Each path is a new rotation, seen through one point. The rows after it are directions, each followed by how far the rotation turns it, in degrees a step (0 if it stays put).
Each turn is a multiple of 5 degrees from 10 to 175, or 0.
Rotation 1:
[ 0.26  2.74  1.01  0.27 -1.09 -1.23  3.40  2.76  4.63  0.86 -0.31 -2.99
 -3.35 -3.79  0.10  0.94 -0.81 -0.23  0.55]
[ 0.08  0.88  3.46 -2.21 -0.34 -1.17  2.68  1.55  5.03  3.72 -0.11  1.48
 -0.43 -2.29  1.26  1.06 -3.08  0.41  1.48]
[ 0.70  1.50  0.17 -0.46  1.09 -0.77  4.65  2.67  2.14  1.39  0.96 -0.50
 -2.45 -5.83  0.44  2.55 -1.47  0.33  0.09]
[-0.24  2.50  2.82 -0.59 -1.69 -1.46  2.14  2.19  6.09  1.93 -0.65 -2.20
 -2.22 -2.33  0.55  0.25 -1.65 -0.11  1.17]
[ 0.56  0.41  1.92 -2.22  1.18 -0.71  4.00  1.94  3.30  3.37  0.73  2.19
 -0.42 -3.89  1.36  2.28 -2.83  0.56  0.81]
[ 0.33  2.65  0.69  0.32 -0.41 -1.46  3.73  2.73  3.39  0.66  0.33 -2.64
 -3.49 -5.00  0.00  1.44 -1.07 -0.11  0.35]
[-0.07  1.38  3.46 -1.75 -0.76 -0.99  2.29  1.81  6.18  3.23 -0.42  0.10
 -0.58 -1.98  1.36  0.52 -2.52  0.23  1.39]
[ 0.82  1.09  0.51 -1.20  1.16 -0.98  4.98  2.50  1.83  2.29  0.99  0.95
 -2.07 -5.20  0.61  2.80 -2.00  0.40  0.24]
[-0.23  2.83  2.24  0.02 -1.39 -1.54  2.33  2.24  5.38  1.02 -0.31 -2.99
 -2.82 -3.58  0.18  0.13 -1.40 -0.17  0.94]
[ 0.47  0.46  2.39 -2.31  0.54 -0.51  3.63  2.00  4.65  3.64  0.12  1.92
 -0.01 -2.78  1.64  1.82 -2.57  0.47  1.04]
[ 0.54  2.34  0.47 -0.12 -0.05 -1.54  4.37  2.57  2.17  1.18  0.81 -1.50
 -3.48 -5.46 -0.18  2.13 -1.41  0.08  0.32]
[-0.28  1.83  3.29 -1.15 -0.89 -0.86  1.76  1.91  6.61  2.35 -0.49 -1.30
 -0.99 -2.52  1.12 -0.05 -2.20  0.16  1.35]
[ 0.90  0.62  0.85 -1.71  0.97 -0.67  5.06  2.41  2.50  3.04  0.56  1.80
 -1.27 -4.06  1.07  2.89 -2.10  0.46  0.38]
[-0.15  2.95  1.84  0.16 -1.08 -1.91  2.65  2.23  3.94  0.78  0.22 -2.91
 -3.43 -4.58 -0.23  0.55 -1.65 -0.09  0.82]
[ 0.28  0.60  2.72 -2.04  0.28 -0.16  2.94  2.14  6.00  3.32 -0.26  0.96
  0.27 -2.43  1.87  1.17 -2.36  0.43  1.13]
[ 0.73  1.77  0.37 -0.61  0.12 -1.66  5.05  2.59  1.57  1.90  0.82 -0.09
 -3.24 -4.86  0.02  2.77 -1.60  0.15  0.21]
[-0.44  2.38  3.14 -0.68 -0.84 -1.30  1.51  1.78  6.01  1.49 -0.18 -2.28
 -1.69 -3.79  0.64 -0.28 -2.08  0.15  1.39]
[ 0.93  0.33  1.22 -1.92  0.89 -0.20  4.74  2.66  3.90  3.45  0.09  1.89
 -0.48 -3.03  1.61  2.71 -1.89  0.36  0.54]
[ 0.09  2.89  1.41 -0.02 -0.94 -2.32  3.47  2.18  2.55  1.09  0.57 -2.01
 -3.85 -4.94 -0.52  1.38 -1.81 -0.05  0.73]
[-0.07  0.98  2.95 -1.59  0.26 -0.09  2.06  1.98  6.65  2.57 -0.21 -0.47
  0.08 -3.01  1.76  0.36 -2.20  0.38  1.27]
[ 1.00  1.38  0.39 -1.10  0.18 -1.23  5.49  2.82  2.11  2.70  0.48  0.94
 -2.56 -3.71  0.48  3.17 -1.67  0.18  0.17]
[-0.59  2.73  2.90 -0.42 -0.98 -1.91  1.59  1.52  4.72  1.02  0.37 -2.48
 -2.60 -4.70  0.04 -0.10 -2.35  0.17  1.28]
[ 0.79  0.28  1.57 -1.85  0.93  0.38  4.00  2.62  5.39  3.26 -0.19  1.23
  0.14 -2.83  2.02  2.00 -1.79  0.46  0.57]
[ 0.44  2.54  1.06 -0.43 -0.92 -2.57  4.43  2.26  1.80  1.73  0.54 -0.81
 -3.95 -4.33 -0.53  2.13 -1.81 -0.07  0.52]
[-0.42  1.56  3.25 -1.19  0.09 -0.42  1.41  1.74  6.31  1.88  0.07 -1.26
 -0.49 -4.06  1.21 -0.19 -2.46  0.47  1.35]
[ 1.24  0.76  0.36 -1.23  0.35 -0.57  5.56  3.02  3.29  3.12 -0.10  1.21
 -1.69 -2.95  1.20  3.10 -1.27  0.19  0.10]
[-0.49  1.33  0.86  0.57 -1.89 -1.41 -0.77 -0.32  0.13 -0.38 -0.32 -1.48
 -1.61  0.83 -0.99 -0.76 -0.06 -0.37  0.41] : 140
[ 0.25 -0.18 -0.46  0.41 -0.30  1.19  0.05  0.87  2.48 -0.04 -1.17 -1.07
  0.63  1.63  0.83 -0.27  1.23 -0.27 -0.28] : 135
